Each path below is one point turned by a fixed rotation once a step. After each direction that follows a path, write how fast that rotation turns it, in degrees a step (0 if it stays still).
Each turn is a multiple of 5 degrees from 10 to 175, or 0.
Each row of a path follows its step; steps can be skipped.

step 0: [ -6  -3  -1 -14 -13  -5 -10  -4   4   6   0 -12  -1   6  -5 -18   0  -2
  -4   3  -2  -7  -9   2   1   0  -1   9   4  17  -1  -6   5 -11   7 -13]
step 3: [  4  -8  21  -6  -5  -8  -3  -3  -1   6  -7  -4   0  15 -10  -5  -2   7
  -6   0   3   6 -15  -5  -8  -5   0  -4  13  -1  -6  -6   1  -9  10   5]
step 4: [  0   1   1   9  -1  -5  10  -2  -1  10   5   8   6   7 -11  -9   1   0
  -1  -5  -1  16  -3  13  -2   2  -7  15   1  -2 -19 -12   4   7   0  -7]
step 6: [  5   0   3   4  -4   2   8   9   6  11  -2   6   6   9   1   9 -11   3
  -8   7   2   3  -7  -3  -3  -9   0  -2  11   3  -6  -9  10 -23  -4 -14]
step 7: [  8 -12   2   1  -4  -7   9   2   5   8  21  -3   8  17  -2   2 -11   3
   0   3   2   0   3   9   1   5  -8  -4  -1   7 -10   6  13  12   2  -1]
step 8: [  4  -3 -14  -2 -13  -3  -9  -5   4  14   7 -20   1   7  -6  -7  -2 -15
  -2   2  -2   3  -2  -8   3   6   1   5  12   1   3 -10   7  -4  -7  -7]
step 11: [  1  -5   7   7 -14  -8  -8 -11  -1   2   0 -14  -1  12  -4  -3   5   3
  -3   9  -4   0   9  -5  -4  -3   3   0  16  -5  -4 -11   1  -4  21   1]
step 13: [ -2  -5   1   4 -13 -12   2 -11 -14   7   5   5  -1   7   3   8  -2   0
  16  -3  -7  13  17  -5   2  -5 -13   1  -5   6  -2  -5   5  -6  -5  -2]
step 17: [  1  10  13 -14 -10  -9 -13   5   2   9  -9  -3  -4  -3 -12   1  -1   0
   5   7   6  -4   1   2   2  -4  -4   5  10   5  -6   4  18 -16  -1  -1]
step 18: [ -5   3   5   2  -2 -14   0   1  22   5  11   5   7   9 -11  -6  -7  11
  -1  -2   1   8   6   9 -11  -7  -1   7 -15   0  -1  -3   7  -8   3   2]
Directions:
[ 2  2  0 -1  0  2 -3 -3  0  1  7  3  0  2 -2 -2  0  1 -7 -2  0 -2  2  3
  1  2  0  2  1  3  0 -1 -1 -1  5  3] => 100
[-1  5  1  0  3  1  3  2  0 -3  1  2 -5  2 -2  0  1  0  0  2 -1 -2  1  3
  4 -1  2  0  1 -3 -4  0  7  4 -2  1] => 135
[ 0 -2 -2  2 -3  0  5  0  3 -6  1 -2  0 -2  2 -1  0 -1  1  4  1 -1  2  3
 -1 -3  0  3 -3  3 -5 -1 -3 -1  5 -1] => 155
[ 0 -2  1  0  0  3 -4  0  1 -2  3 -2 -3  4  2 -1  1 -5  3 -2  0  3  5  1
 -2 -3 -2 -1 -3  1  3 -4  0  4 -3 -1] => 130

step 1: [  3 -14  13   8  -6   5 -16   1  -6   0  -9  11   7  -5   3   4   2  -3
   1  -3  -7   2  -8  -5 -10  -2   4  12  13   0   5 -11  -5   1  -5   1]
step 6: [  1  -9   8   1  -6   1   5  -2   6  -5   3   2  -1  -6   5  12   2  -9
   8  -2 -25  -2 -19   6   1   0   2  -1   2   0  -5  -8   0  -7   1  -2]
step 7: [ -4 -19 -13   9  -1   3   1  -3   8  -8  -6   5   2 -11   7  -3   0  -8
  -6  -5  -7   2  -5  10   2  -2  10  12   8   5   2  -7   5  -1  -7   7]
step 8: [-11 -10   7  -2  -3   0   1   7 -12  -6   1  -2  -3   2   5   3   5  -9
   1  -4   3  -4 -11   0   2   3  18  10   4   2   2 -17  -6   3 -11   4]
step 10: [  4  -3   8  -2   5   0  -2   3  -5  -2 -13   8  -9  -5   4 -12  12  -3
   2  -4  -7   6 -11  -1 -13   5  -1   4   0   4 -12  -5  -7  -7 -13  -8]
step 11: [ -2  -7  11   1  -2  -5  10  -7  -2  -2  -2   9  -1   2  15 -12   0  -1
 -14  -9 -13  -2  -7  10  -1  -3  -2   3   2 -15  -1   2  -4  -3  -7  -6]
step 12: [  4 -10   1   3  -8  -1   0   4  -4  -9 -13   5  11  -3   3   1  -1   7
   6 -10 -13   2  -4   7  -2  -2   0   2   7  -5  11 -14  -8   1  -6 -15]
step 17: [  4   1  17   6  -2  -3   7  11   2  -7   1   7   0  -1  -2   3   5   3
  -4  -3  -9   4 -21   9   5   8   0   2   2  -1  -6 -11   1  -6 -15   1]
step 18: [  1 -14  -8   0  -3  -1   5  -2  10   1  -3   1   6  -4  10   1  -3   3
  -1  -8 -15  -9 -13  12  -4   2   9  -7   4  -7  -5  -6   2 -12  -7   5]
step 19: [ -3 -18   2   1  -6   5   0  -2   2  -3 -16  -5   0  -3   2   1   7  -6
   1  -8  -3   8 -11   5  -5   5  14   4   3   9  10  -3  -5   1 -14   2]
Directions:
[ 0 -6  0  0 -1  1  2  3  0  3 -2 -2 -1  1 -1 -1 -4  2 -1 -1  0 -2  1 -3
  2 -4  2 -5  1  5  1 -4 -1  3 -1  5] => 65
[ 2  3  1  0  1  3  1  4 -1  2 -1  3  2 -3 -1  0  0  2  3  0 -1  0  1 -2
  1 -2  1 -1  4 -6  2  6 -2  0 -4  3] => 25
[-2  2  5  2  3  0  2 -1  0 -4  3  4 -1  3  2 -2 -1  0 -7  2  3  2 -1 -2
  1  1  4  0  1  0  1  0  1  3 -3  0] => 120
[ 1  0 -3  2  2  4  1  0  3  0  0  0 -2 -2  1 -3 -2 -2 -1  4 -3  1 -3 -3
  2  2 -2 -4  1  0 -7  0 -1 -3 -1  0] => 95
[-1  0  0 -3  2  3  3  3  1 -3 -5  0  3 -2 -6  1  1  0 -1  0  3  0 -1  1
 -1  4 -4  2  3  4 -1 -2 -2  4 -2 -2] => 155
[ 0 -2  1  2  0 -4  2  1 -2  0  0  4 -1 -1 -3  0 -4  0 -1 -6 -3  4 -1  2
 -1  4 -2 -6  1 -1  0  2  3 -1  2 -1] => 60
[ 1  3 -2 -1  3  2  2  2  3 -4  5  0 -3 -2 -3  4  1  1  2 -1 -3  1 -2  2
  3 -2  1  2 -2  1  2 -2  4  0  1  5] => 35
